Each row is where one point has got to under a steady rotation. How many steps took it there?
The counts run from 0 to 288.
[146 190 157 173 125 124 123 157 111 118 122  91 106  95 151 136 147 126
 124 127 180 130 146 144 182  82 130 130 107 130 120 145 135 106 118  96
  62 138 122 104 179 153 123 100 137 102 124 108 152 149 121  85 101 114
 116 141 148 123  58 119 109 107 185 145]	42
[104 167 150 181 123 117  93 161 115 133 150 129 125 122 148 127 150  94
 137 127 157 151 166 165 160 106 147 137  81 119 127 153 146  95 119  67
  69 147 117 107 169 125 135  98 140 116  75 116 156 130 111 113 103 128
 125 134 119 131  93 126 116  90 197 106]	124
[116 181 143 188 149 126 122 162 119 115 139 114 118  85 154 110 143 124
 118 108 194 141 159 158 157  62 129 121  60 129 127 144 137 137 106 107
  68 131 149 115 157 125 107  92 145 132 120 113 147 168  94  89 119  98
 145 156 123 156 103 124 101 131 173 144]	207
[157 147 137 144 129 123 112 181 123 118 116 149 141  67 155 138 148  90
 141 128 192 157 165 183 133  77 124 143  76 152 158 151 143 127  91  68
  76 144 139 100 152 136 113 112 145 135 118 149 128 130  97 127 140  88
 138 129 125 141 134 126 121 120 173 128]	265
[142 182 139 164 126 133 107 176 126 145 140 119 108 114 165 121 163  95
 106 102 177 142 155 157 150  96 159 157  97 125 117 155 119 101 104 107
  90 134  95 119 175  97 125 100 110  91 125 138 143 143 114 133 124  98
 152 149 133 140  48 143 108 108 187 109]	48
[166 129 127 157 141 134  96 186 134 109  89 127 108  89 171 116 167 110
 117 114 175 149 151 165 143  97 143 127 116 143 130 157 146 117  85  72
  57 136 115  87 176 145 127  99 133 145 113 114 141 129 138 147 126 108
 128 136 152 158  83 106 125 117 170 124]	19
[110 175 158 154 136 111 105 156 137 128 157 115 139 104 153 145 144 116
 135 105 176 137 162 162 175 105  84 103 114 132 114 158 115  89 113  66
  79 148 121  77 162 158 114  96 144 124 101 128 136 155 104 117 146  92
 123 138 148 130 105 145 112 120 182 106]	9
[136 158 120 159 144 125  95 167 130 120 139 126 104 109 150 113 150 143
  96 103 142 137 145 153 147  68 132 115 131 109 114 149 124 120  96  72
  63 166 117  86 165 116 127  98  88  98 131 116 164 165 116 138 127  97
 134 132 146 185  91 130 131 121 185 115]	223
[156 151 140 182 131 136 116 165 132 125 105 124 115  99 140 122 136 103
 106 121 157 130 179 162 144  53 131 117  81 126 126 150 139 112 103  82
  78 166 118  99 163 125 157 112 126 121 117  87 152 133 110 118 113 116
 137 139 135 155 102 109 156 126 207 122]	227
[128 164 138 184 140 106  99 160 126 121 132 149 127 103 150 126 151 109
 137  97 173 158 181 149 130  77 126 148  73 120 139 143 151 122  90  89
  74 142 128 101 161 123  99 111 121 103  74 138 112 138  95 115 127 109
 155 147 127 150  94 121 129 128 176  94]	29
[136 164 143 157 120 122  97 183 131 121 121 143 148  72 160 139 158 119
 130 123 173 152 168 161 169 121 148 139 108 140 125 159 121  92 116  69
  55 116 143  96 177 165 120 118 130 127 112 139 133 108 124 109 100 104
 118 120 139 130 107 109 120  97 178 117]	98
[145 161 150 166 121 117  91 159 140 134 148 149 124 105 143 140 142 117
 114 138 171 155 168 185 154  79 123 128 105 136 159 147 109 106 113  80
  74 156 122  99 134 137 151  96 120  97 125 155 168 132  67 116 143 108
 133 115 130 144 122 151 115 118 207 101]	64
[163 164 144 180 131 130 119 173 131 124 112 144 128  79 155 107 172 104
 107  99 183 130 180 169 123  98 170 130 102 150 132 121 118 108 114  98
  81 125 122 102 175 121 147 112 135 132 141 128 135 150 126 145 159 121
 176 133 156 158  92 142 114 122 174 120]	285
[160 163 123 161 111 119 106 182 137 138 108 143 113  93 158 117 146 126
 114  99 168 127 157 175 155  91 159 155 139 138 142 131 122 138 114  69
  67 124 111 108 155 134 123  84  98 105 107 133 157  93 108 114 127  94
 137 136 145 145  74 123 120 122 184 112]	134
[141 147 122 145 143 113 109 160 117 115 119 132 110 103 140 119 137 116
  95  86 185 157 159 185 133  42 120 129 102 127 140 143 129 142  95  74
  69 165 138 101 149 102 129 102 116 102 120 108 144 144  97 125 144  93
 154 135 119 170 118 112 106 141 174 125]	57
[150 152 160 149 111 102 102 171 137 108 115 134 130  75 158 131 156 139
  93 107 141 147 156 176 144  99 119 148 153 135 116 147 103  96 107  56
  50 140 123  93 170 127 135 121 130  81 132 127 137 121 118 127 115 109
 136 115 166 155 105 120 134 122 180 106]	248
[169 180 148 173 148 141 112 160 134 116 120 116 104  92 184 125 156 127
 103 131 165 129 125 151 180  76 116 122 114 144 142 157 142  81  87  84
  81 154 118  95 177 126 119  88 118 123 133 143 126 149 135 109 154 104
 141 121 137 156  87 123  94 137 168 151]	277
[161 155 168 167 118 143  98 183 109  91 133 147 120  91 136 107 129 119
 104 103 146 141 143 185 127  93 144 138 108 146 170 131 104 110 126  95
  90 154 129  79 172 117 132 111 134 103 140 104 150 137 110 120 132 112
 156 123 146 183  98 122  78 115 196 127]	146
[136 179 132 160 129 152 121 170 138 122 109 122  98  93 170 116 144 104
 132 105 175 112 144 156 151  72 137 136  91 133 144 158 160 128 111  87
  83 148 106 123 168 141 124  86 107 116  96 113 135 108 125 110 110  92
 145 134 122 133 102 126 126 137 193 135]	131
[116 178 143 163 139 113 107 158 129 135 146 113  95 150 165 127 152 109
 116 101 159 125 148 142 169  85 112 124 116 134 130 161 153 111  98  75
  70 156  90 108 160 115 127  84 124  93  93 104 141 143 131 106 110 102
 131 140 137 147  61 137 110 125 193 113]	219
[127 183 145 182 121 105 102 158 121 123 129 137 131  81 170 130 162 135
 111 102 123 148 149 140 171 105 116 140 120 123 121 166 132  75  87  70
  45 140 129  86 186 130 112 110 117  97 114 135 117 151 122 115 113  96
 141 113 146 158 107 113 119 111 163 114]	275
[134 183 160 161 123 144 109 160 135 115 119 125 112  86 183 110 160  89
 124 112 165 131 149 159 164 103 143 147 114 148 157 140 106 101 121  97
  78 124 115 108 185 154 112 104  99 104 123 131 118 120 112 129 148 105
 169 107 152 132  90 128 136 126 189 121]	103
[163 172 154 154 144 130  94 170 106  93 105 109 138  91 147 141 137 126
 122 128 186 147 128 171 162  84 143 112  95 142 146 165 139 112 105  78
  78 140 154  80 161 145 121 106 147 139 124 103 132 126 117 108 134 109
 129 109 114 156 123 105 108 118 179 166]	94
[136 163 165 157 117 127  87 155 125 100 150 114 123 112 117 119 140  98
 146  93 189 141 155 170 164 110 145 132 128 130 158 135 135 105 117  88
  82 139 112  79 167 162 116 104 129 128 130 129 159 130 103 121 138 117
 102 131 147 157  70 123 105  96 193 121]	122
[123 152 139 148 119 147 103 198 146 120 130 147 105  81 170 131 158 104
 114 128 149 134 137 164 170 108  96 140 105 135 112 153 120 109 116  70
  68 143 120 117 179 125 119  88 106 115 118 116 150 134 123 128 119  87
 135 110 143 146 124 130 111 104 189 101]	72
[147 140 143 145 157 129 101 168  87 103 111 129 128  76 127 123 136 114
 106 107 189 147 159 188 137  98 136 114 111 147 157 147 111 120 101  70
  80 133 146  93 175 113 112 114 122 133 146  96 136 142 117 139 153  92
 134 120 129 188 104  86 100 108 181 143]	260
[149 149 153 165 105  92 103 165  92 110 121 118 112  97 146 138 127 133
 111 128 159 156 125 184 147  77 128 153 110 146 165 146 129 125  92  81
  59 143 131 101 152 103 119  88 132  96 148 136 146 125  90  91 128  80
 129 125 123 149  99 106  95 104 172 130]	240
[123 163 152 143 164 101 103 159  95 132 148 119 124 118 126 128 119 112
 111  94 180 132 172 174 159 114 102 132 105 139 133 144 109  91 110  69
  95 129 133  87 168  97 110 127 117  79 128 115 113 153 116 127 144  86
 155 140 133 158  79 108 109 128 179 117]	85
[133 162 162 165 113 119 120 163 123 118 118 107 124  97 152 117 140 108
 133 101 193 132 153 180 141  95 162 125 108 168 163 122 112 123 128  87
  78 119 129  98 158 151 123  96 127 137 125 110 160 107 111  94 134 106
 140 140 137 129  90 131  96 113 196 138]	209
[174 135 149 153 126  93  92 176 108 123 102 138 142  81 160 132 152 120
 108  96 170 153 166 191 116  83 128 148 120 147 143 135 119 118  90  77
  70 133 118  96 165 102 127 118 140  94 118 116 111 129 125 137 122 115
 169 122 159 156  93 112 115 132 172 120]	82
[144 139 140 179 133 104 111 153 143 142 107 150 101 112 181 111 158 119
 110  96 150 138 166 166 139 105 137 135 111 151 128 137 119 113  97  70
  66 138 114  99 171 100 124  81 111 117  96 123 129 136 123 115 154 100
 183 108 152 151 101 128 108 127 166 101]	108
[151 147 142 128 127 125 125 179 125 105 103 100 105  82 141 133 139 109
 109 112 184 130 161 155 155  96  95 140 133 140 132 136 107 116 112  73
  52 143 112  82 187 145 107 116 102 104 152 112 119 117 132 134 127  80
 145 132 154 146  81  97 134 124 186 137]	78
[119 144 136 162 151 103 138 167  91 139 130 131 138 117 134 135 138 104
 116 122 172 148 196 164 167 117 138 129  82 135 133 147 123 111 118  53
  73 144 143  96 163 129 127 122 112 124 108 107 130 108 107 114 112  84
 139 142 118 131 107  99 119 111 199 128]	263
[ 98 170 151 163 142 115  87 151  91 108 146 125 126  72 134 139 151 121
 125 121 181 167 161 155 163 105  98 130  88 130 140 165 121 102  97  97
  56 135 148 106 178 119  98 102 144  92 131 121 121 159 105 127 133  94
 153 118 138 149 101 127  96  95 159 120]	180
[136 168 139 166 112 141  93 150 121 118 125 126  93 101 164 117 146 104
 125 120 170 153 135 162 161  73 153 126 103 138 155 154 137 125 104 100
  65 146 109 124 157 133 117  75 104 130 149 142 148 141 106 118 157  98
 134 116 139 167  94 139 107  99 184 130]	127
[143 173 135 160  92  99 113 165 131 118 134 124 122  84 154 136 142 125
 128 104 191 144 158 156 161  77 138 159 118 139 149 154 151 110  98  89
  73 132 105  98 156 130 104 101 144 105 110 155 137 136 106 103 114 104
 105 146 133 132  72 137  98  94 178 135]	213
[136 157 117 167 165 130 112 163 119 156 128 132 110 118 165 112 169 112
  89 105 172 144 175 167 154 109 150 125 122 128 117 143 116 124 108  67
  56 127 137 109 157 138 136  90 102 115 129 136 143 146 140 141 145 100
 158 126 147 142  74 122 122 115 187 106]	21
[115 162 156 172 130 134 105 166 121 112 148 146 119  75 142 115 162 102
 131 119 177 159 167 176 156 110 104 134  89 143 136 156  96 108 104  90
  60 141 144 112 169 127 113 100 133 114 119 139 130 165  90 137 145  93
 165 108 149 156 121 130 110 106 168  95]	179
[124 145 162 187 125 124 103 152 120 136 140 111  96 113 114 123 110 101
 125  99 190 136 169 192 142  88 117 122 110 128 153 134 101 121 130  87
  77 126 139 109 162 110 115  84 120  99 125 111 151 130  85 119 152  92
 132 117 116 155  98 113 108 110 206 108]	235
[153 159 139 128 141 141 137 192 125 120 117 117 120  92 160 142 140  87
 119 111 197 111 165 148 157 104 106 138 108 148 130 130 134 113 109  68
  81 154 106  88 171 146 106 108 106 102 136 134 121 115 124 146 123  87
 149 153 157 138  69 113 110 134 188 118]	79
[108 173 127 176 117 138 104 136 103 129 135 118  86 117 155 113 151 106
 116 115 169 145 147 154 161  87 148 136 117 137 156 155 128 130 121  92
  46 133 129 119 166 134 113  85  79 112 133 128 145 151  99 100 155  93
 144 109 128 155  82 134 118  96 191 133]	128
